Each row is where one point has got to under a steady rotation. How many steps took it there?
The counts run from 0 to 535.
[-38.1  -8.3  29.4  25.3 -32.7 -18.5   6.2   5.2 -15.5  17.0 -38.1 -10.8
 -16.0   3.8  -0.9  -1.8  11.9  -4.9   7.9 -21.2  17.4  10.0   8.0 -33.2
   1.7 -21.5  -0.6 -12.9   8.4  21.0 -15.0  27.2  -4.7  22.9   9.8  -1.3]  471
[ 17.2  27.3  11.6  40.9 -33.4 -25.6  29.0  12.4  11.3  -5.4   2.7   8.5
  -7.8 -18.6  21.1   3.0   1.3 -32.3   3.8 -16.9   6.1   0.2  -4.8   0.0
  19.6  45.2  -1.5  19.9  -7.0  -0.3 -20.0  -7.9  -5.3  -1.6  -3.8 -23.7]  45
[ 47.0 -10.5  -2.9  43.4  17.6  24.0  -0.3  -5.0  22.8  -7.6  -1.8  25.2
  15.2  -4.7  14.4  11.0   3.4 -14.7  -5.3  -1.9 -22.6   3.7 -11.4  -6.8
 -12.8  22.5   8.3  24.8 -20.2 -25.3 -15.4 -32.5  17.1  -9.3   6.5 -21.9]  216
[ 18.6  -5.3 -17.0  22.2  -6.3 -26.8  -2.3  -4.8  20.1  16.8 -30.9   6.2
  20.3   2.9 -28.2  11.1  16.5  26.3  -2.5 -38.4 -11.7  10.7 -24.7 -15.5
  -6.7   5.0   0.4  -4.1 -11.7  11.9  -4.4  -5.8 -31.1 -11.0 -13.4 -49.0]  477
[-17.4  10.4  25.5   6.0 -19.1  24.9  -1.5  25.4 -20.9  -6.5  23.2  17.7
   1.5  -1.9  -1.4   8.1  -8.2 -18.0  -0.8  40.4  -2.3  -2.7  12.4   8.0
  42.6  35.3 -31.2  -3.8  -1.7  31.3 -25.6 -10.3  18.4   8.3   2.6  13.6]  390
[-11.9   6.4  -6.1 -15.4   7.3  41.1 -27.0  20.2  31.6 -21.2  28.0  -6.2
  21.3  10.1  20.8  -7.8 -10.4  24.9 -13.3  -5.6  35.6  -1.8 -22.6   9.3
   4.0  24.5 -17.4   0.8  22.4  -4.8  -2.7 -25.4 -11.1  18.6  -6.0  -6.4]  533
[ -1.5  -9.4  21.1  16.5  -8.2 -35.3  18.8  -7.6  -8.7   7.3 -12.0 -17.2
   1.4 -10.5  -6.4 -10.3   3.4 -46.2 -20.1 -30.9  17.7   9.7  28.3 -14.0
   7.0   9.7   4.9   7.0 -15.2  27.3 -28.4  13.7 -24.6 -13.4  24.4   8.6]  356
[  3.8  -6.3 -13.0 -18.6  23.1 -14.9   6.5 -18.8  18.4   2.9 -20.9  36.5
   5.8   3.6 -24.7 -17.4   8.4  10.3 -14.1  14.5 -27.6  -5.0   4.0   1.9
   1.6 -45.3   4.5  12.1  -6.0  -5.1  10.8  31.8   3.3  29.8  22.1  31.3]  290
[-37.5  10.6  22.6  29.4 -50.2  21.2   7.2  -3.3  -2.4   0.3  -2.4 -25.5
  -1.8  26.2  12.0  -6.0 -18.3   1.4 -17.4  -3.4   8.0 -11.2   8.1 -14.3
  20.3   4.6 -33.7 -20.6  25.3  11.2  -3.2  11.1 -15.2  14.3 -16.9 -20.0]  156
[-40.4 -12.5  33.5  25.7  17.6  31.5   7.4   4.0  18.6   6.3 -27.7  -5.0
   6.9  18.6  12.0 -22.7  -2.8  17.1  18.3 -14.2  -5.3 -14.0  17.0 -13.7
 -28.0 -26.3 -18.4   2.2  21.8  -2.2 -11.0   0.7  12.8  31.9   1.1   6.1]  143
[  3.1  -3.1  30.0  21.2  33.8  34.2 -30.3  -2.0   2.0 -13.4  11.0   4.8
  11.6  -5.7  14.6  13.4 -10.0  -0.3  25.7   7.4 -12.2  -1.3 -23.5   2.6
  -4.0  33.3  -5.1   8.0  16.8 -28.9  -9.6 -36.2  47.3   8.3  14.3   6.4]  219
[ 21.0  -9.7 -23.1 -28.0  21.8  -3.4   2.2   8.6   3.8  15.4 -21.2  17.6
  36.8  -5.8 -14.5  17.6  29.6  12.3   5.8  12.5 -24.4   8.4   4.5  -1.9
  32.2   8.4 -10.8 -13.7 -54.2  17.7 -19.1 -16.9   7.1 -13.2  -8.9 -14.9]  400
[ 17.7  -9.1 -19.3  21.8 -14.9 -11.4 -13.8   8.2  12.6   3.8  -1.7   2.9
  22.2 -17.2   0.0  22.2  31.1   8.0 -15.6 -21.9  17.4  25.4 -19.5  -9.3
  10.9  35.7  -5.9 -16.5 -37.1  11.4 -15.2 -19.4 -14.0 -10.6  -0.2 -47.2]  204
[-34.6  -9.6   7.7  -5.7 -18.9  31.7  13.0  -2.0  14.2   7.8 -16.1 -31.2
   2.5  32.6  31.1  -8.9   5.0   3.7  -8.1 -19.8  -0.2 -13.0  33.3 -14.5
 -11.6 -36.9  -0.8 -17.8   6.0 -15.8 -12.0  29.7  15.1  34.5  -2.9  12.9]  301
[-11.7  -6.1   4.8  -7.0 -22.1 -46.4  -8.7  -4.7   8.9  10.3 -36.2  11.1
  -8.6   4.6 -16.0   3.2  24.1   8.1  -7.7 -31.6  13.6  11.4 -23.2 -21.4
   1.4 -13.0  17.4  -2.4  -7.3  16.6   8.2  38.1 -31.4  -0.9  16.1  -6.3]  473
[-23.9   7.4  29.7  10.7 -50.0  24.8  -4.6   1.0  -8.0   8.6 -18.0 -13.5
   3.0  34.2  28.5  -5.7 -13.7 -16.8 -11.7   0.6 -11.8 -27.5  19.7   2.8
  13.5  14.8   4.0  -5.7  13.9 -16.5  -7.7  28.6   7.3 -10.0  22.1  14.9]  497
[ -8.9 -15.3  -6.2 -11.8  23.1  12.8 -34.3 -11.6   3.7  13.6  -5.9 -37.3
  44.7   0.6 -20.2 -13.9  -2.5  33.5  -4.6 -16.5 -12.5 -36.5 -10.5  22.9
  -1.8  26.5   2.8 -27.7  11.9 -18.3 -11.5 -12.9  25.4  13.9   6.4  25.7]  180
[-17.0  -6.3 -14.4   3.2   2.6  40.4   8.5  10.0  16.5  19.6 -17.8 -13.6
  22.5  20.8   2.2  -3.5  21.2  34.9  19.6  -9.3 -31.4 -18.6  25.6  -5.1
 -15.8 -14.7  -5.0 -16.2 -15.9 -18.7 -16.9 -11.5  38.4  25.7 -19.8  -8.9]  297
[ -4.1  20.9  30.6  -7.4   0.3   7.1   3.4 -18.5   9.2  -8.7  14.5 -12.7
  -3.4  13.1  33.9  11.5 -43.3 -43.5 -11.5   5.5   6.5  -6.6  12.5   0.8
  19.2  10.2 -11.3  22.4  27.7 -12.9   5.1  14.0 -14.3 -14.6  15.8  21.9]  381
[-26.8 -20.2  36.4 -35.8  44.7 -13.5 -22.7   9.8  -6.1  -0.9 -23.3  20.1
   9.7 -17.9   1.8  14.6   8.9   6.8  16.9   2.6  18.6  17.8 -12.1 -18.7
  15.2 -24.5 -17.0   1.4  -2.7  25.3   4.2   3.6   7.1  13.7  22.3  22.7]  248
[ 30.9  10.2   8.6 -10.6  24.6 -24.3 -15.6   3.5  54.8  -3.5 -21.9  19.3
  15.6  -6.6  24.8   8.4  -2.6   2.0  12.4 -28.4  -3.5   1.8 -32.7  -3.0
  -6.6  14.0  16.2  34.6   0.1 -24.1  13.3  -9.0 -11.9 -17.6  17.6  -7.2]  371
[-11.6   7.2 -12.6 -16.2 -33.2  13.8 -30.6  37.5 -16.2  -1.2  -2.5 -16.5
  12.1  23.6   2.0  -4.0  44.3  20.1   8.5 -17.7  -0.1  -0.1  10.4  11.9
  10.4  47.1  14.0  -8.1 -14.2  14.7 -29.2  -3.1 -14.2 -15.6  -2.6 -16.3]  349
[ 21.6   7.1  -7.4  -2.7  31.4 -12.9  -1.5 -50.5   2.1   8.3  -4.6 -22.7
  13.7   7.8  -7.9  13.3   0.5 -17.3  18.6 -20.0 -42.3  -9.8   6.0  -8.3
 -10.1 -17.5  28.4  16.0   8.5 -34.1  -0.7  18.3  30.7   4.7  -7.0  13.8]  449
[  3.4  49.5 -17.1 -19.4  -8.9 -29.6  17.7 -17.0  24.9 -12.7  21.3 -22.8
 -12.0 -11.0  28.6  35.2   4.6 -17.5  26.1 -26.4   9.3   6.3  -0.9   0.0
  11.0 -10.2   7.9  22.6   6.8  -6.9   7.1  15.4  -8.2  30.0 -22.9 -18.7]  423
[ -8.8  24.9   7.7  40.7 -45.5 -23.2  30.8 -25.7  -0.6   1.4  -4.9   0.4
 -12.5  16.0  -6.8  -6.9 -19.0 -26.5 -26.7 -10.4   1.0  -4.6   9.0  -9.1
  25.3   5.3 -13.0   4.5  13.4   9.6  -3.7  29.4 -29.2   7.7   0.1  -3.0]  160
[ 32.6  -0.6 -10.4  35.3  22.7  11.0 -15.0 -31.0   3.3   6.7  10.3 -25.0
  23.9   3.6 -32.1 -10.5  -6.4  -3.2   4.7 -25.5 -31.1 -17.1  -9.5   7.9
 -15.8  32.8   8.8   5.6  23.9 -34.4 -13.6 -24.3  17.9  -7.1  -3.6   4.0]  334
[-40.3   8.7  18.7  -7.0 -14.3   5.7 -21.5  21.4  19.9 -20.9  13.1  -2.4
   2.6   5.7  19.4 -28.3  -8.5   8.7 -17.4 -11.2  47.7  -1.1 -15.0  13.6
   9.4  27.3 -18.5   4.4  33.3  17.0   0.1   4.7 -32.7  11.8   9.5  10.2]  39
[-15.0  48.3   7.8   6.4 -15.1   7.1   7.0   9.7   4.3 -12.9  25.4  -3.9
  -5.1  -1.4  -4.5  24.8 -11.9  -0.8  49.0  21.0 -24.8  -6.9 -17.0  10.1
  27.3  16.0 -20.0   6.7  30.4  -1.1  -4.9  -7.4  15.6  20.3 -42.6 -18.0]  270
[  8.4  16.3 -23.4  17.6  -9.5  13.3  26.6   6.1  16.1   3.0  23.5 -24.8
   7.3   1.4  16.4 -33.5  19.6 -14.7   1.5 -33.5   0.5 -14.5  36.2  17.0
 -11.6  41.4  14.6  15.5  -4.4 -10.6 -42.5 -21.3  10.3   5.8 -20.2  -1.9]  190
[ 23.1  19.6  -0.5  -7.4  18.5   5.9  21.3  -6.9  18.0  -2.4  19.1  -4.3
   3.7  -5.8  33.3  -1.3  -2.3 -45.9   1.9  -8.4 -12.6 -12.8  29.4  22.1
   8.6  10.6  17.8  35.5 -12.2 -30.4 -19.7   7.4  32.7   3.5  16.2  35.3]  70
[ 13.3   9.7  -3.8  58.1 -39.1 -35.8  26.0 -14.7   2.5   8.6 -16.8  17.7
 -19.9  -6.7  -2.7   8.8  16.8 -25.5 -11.7 -29.8  -1.7   7.9 -11.8 -20.5
   1.1  -4.2  19.2   4.6  -9.3   2.8 -15.2  25.6   0.5  24.2   0.9 -23.0]  318
[ -0.3 -31.5   9.5   5.4  10.1   0.1 -36.1  -5.7   7.8 -10.9  -4.6  20.5
  12.3  -7.0  -9.9   5.4  -7.3   9.0 -36.6  -5.2  43.4  16.0 -41.1 -15.6
  16.8  -4.2 -18.1 -10.3  -4.1  14.6  -0.1   5.7 -22.5   7.8  40.0   6.0]  209
[ 27.0  20.6  -8.1 -35.1   6.0 -47.2   6.2  -7.4  -2.0   3.8   1.0  22.2
  14.7 -29.2 -14.1  22.8  18.2 -19.8  19.6   6.2 -14.0   0.9  -6.9  11.7
  37.0   4.9   3.4  18.3 -31.4  11.3  -2.7  20.0   3.0  -4.5  11.2  20.0]  397
[ 33.2  12.3  -5.0  47.1 -16.4  10.7   9.6  -8.2  25.0   5.9 -20.3  19.2
  10.0  29.5  13.9 -20.2  -7.4   2.5  -8.3 -18.7 -31.5 -12.1  -5.5  -2.3
 -21.8  15.6  16.0  26.3  16.1 -38.2   6.5  -7.2  -2.6 -13.3  -0.7 -16.1]  489
[ -1.0  -6.7   2.2 -14.2  -0.7 -47.6  -4.2  -3.9   6.7   0.8  -6.8  26.4
  10.1 -16.3 -23.5 -26.1  11.6  -8.8 -19.1  -6.7  15.7   1.0  -4.8  14.6
  21.1   8.9   8.9   9.9  -8.4  21.2 -14.1  24.6 -19.4   4.6  41.8  47.1]  512
